In the data rows, 50 means zero.
Some points, each followed by its number:
Array([39, 41, 39, 81, 32, 79, 41, 27, 36, 61, 79, 23]) 0
Array([52, 50, 42, 47, 44, 68, 16, 64, 16, 46, 64, 32]) 1
Array([46, 37, 55, 49, 51, 43, 53, 49, 53, 63, 47, 48]) 2
Array([47, 57, 59, 47, 57, 41, 41, 50, 55, 34, 40, 59]) 3
Array([22, 40, 31, 73, 44, 75, 71, 34, 42, 55, 74, 43]) 4
Array([57, 53, 55, 46, 69, 39, 58, 56, 73, 33, 40, 71]) 5
Array([66, 58, 72, 15, 59, 46, 66, 78, 54, 48, 36, 50]) 6
Array([37, 66, 57, 50, 51, 49, 51, 38, 44, 42, 45, 72]) 7
Array([47, 52, 52, 47, 62, 37, 59, 50, 57, 33, 41, 66]) 8
Array([48, 40, 54, 52, 54, 45, 66, 44, 58, 62, 49, 55]) 9
Array([44, 25, 53, 53, 62, 43, 72, 43, 62, 59, 48, 59]) 10
Array([62, 46, 49, 47, 48, 47, 49, 59, 59, 51, 56, 38]) 11
Array([56, 44, 47, 49, 58, 43, 60, 58, 66, 47, 52, 49]) 12
Array([92, 71, 58, 30, 53, 42, 53, 65, 44, 43, 39, 52]) 13
Array([51, 53, 39, 46, 42, 74, 41, 57, 19, 47, 71, 35]) 14
Array([62, 77, 62, 26, 51, 43, 56, 83, 29, 39, 36, 59]) 15
Array([65, 57, 84, 16, 59, 45, 34, 72, 48, 46, 33, 47]) 16
Array([38, 50, 62, 48, 62, 39, 38, 49, 47, 30, 38, 65]) 17
Array([36, 33, 32, 80, 41, 72, 49, 24, 46, 60, 76, 27]) 18
Array([45, 53, 35, 45, 41, 74, 48, 57, 29, 49, 69, 30]) 19
Array([49, 57, 58, 45, 57, 41, 52, 55, 50, 36, 41, 66]) 20
Array([46, 40, 58, 51, 46, 46, 54, 42, 53, 68, 49, 43]) 21
Array([48, 48, 53, 49, 70, 35, 62, 50, 60, 25, 40, 71]) 22
Array([49, 34, 57, 55, 53, 44, 55, 36, 52, 60, 48, 50]) 23
Which three points above are nearest to each new point by angle, seen from the average point of the numbered points? Their numbers follow each, smallest number first.
Array([52, 60, 55, 44, 58, 39, 62, 54, 48, 34, 42, 78]) 8 20 22
Array([61, 65, 55, 47, 21, 51, 15, 45, 47, 66, 47, 51]) 0 1 14
Array([34, 37, 61, 53, 56, 45, 54, 40, 58, 55, 45, 51]) 2 10 23
Array([48, 50, 60, 44, 59, 38, 38, 56, 55, 32, 38, 55]) 3 17 20
Array([61, 57, 73, 22, 75, 46, 70, 64, 60, 40, 34, 61]) 5 6 16
Array([67, 66, 61, 31, 53, 38, 37, 75, 28, 38, 33, 50]) 13 15 16
Array([44, 49, 60, 47, 55, 42, 35, 50, 58, 41, 42, 53]) 3 17 20
Array([74, 67, 57, 32, 56, 39, 51, 70, 57, 40, 33, 47]) 6 13 15
Array([52, 34, 40, 49, 66, 34, 68, 59, 58, 42, 50, 51]) 10 12 22
Array([92, 60, 55, 34, 60, 35, 52, 68, 55, 38, 35, 50]) 6 13 16
Array([42, 30, 35, 80, 49, 67, 48, 30, 62, 54, 67, 29]) 0 4 18
Array([67, 72, 45, 44, 31, 46, 51, 47, 49, 63, 45, 54]) 11 13 15
Array([45, 58, 59, 45, 60, 38, 56, 63, 51, 29, 36, 66]) 8 20 22
Array([50, 36, 72, 54, 54, 52, 58, 24, 60, 72, 47, 55]) 9 21 23
Array([46, 36, 57, 51, 56, 43, 53, 49, 58, 59, 44, 49]) 2 10 23
Array([81, 55, 42, 36, 29, 53, 66, 60, 48, 79, 65, 38]) 11 13 19
Array([54, 41, 39, 48, 60, 38, 65, 60, 58, 43, 51, 46]) 10 12 22
Array([55, 40, 53, 48, 55, 43, 65, 51, 66, 61, 46, 49]) 9 10 12
Array([45, 63, 61, 49, 52, 51, 41, 42, 55, 45, 45, 67]) 3 7 17
Array([41, 53, 55, 43, 54, 39, 52, 59, 51, 38, 40, 60]) 8 17 20
Array([54, 57, 59, 45, 59, 40, 60, 55, 64, 34, 41, 69]) 5 8 20
Array([56, 48, 58, 46, 63, 36, 44, 56, 73, 37, 39, 54]) 3 5 22
Array([65, 52, 57, 44, 60, 38, 47, 59, 58, 35, 40, 57]) 3 5 20
Array([58, 67, 58, 33, 59, 43, 57, 71, 61, 40, 35, 56]) 6 13 15
Array([70, 58, 55, 45, 33, 48, 30, 47, 53, 61, 45, 52]) 11 13 16
Array([43, 31, 51, 55, 60, 38, 64, 40, 59, 53, 45, 51]) 9 10 23
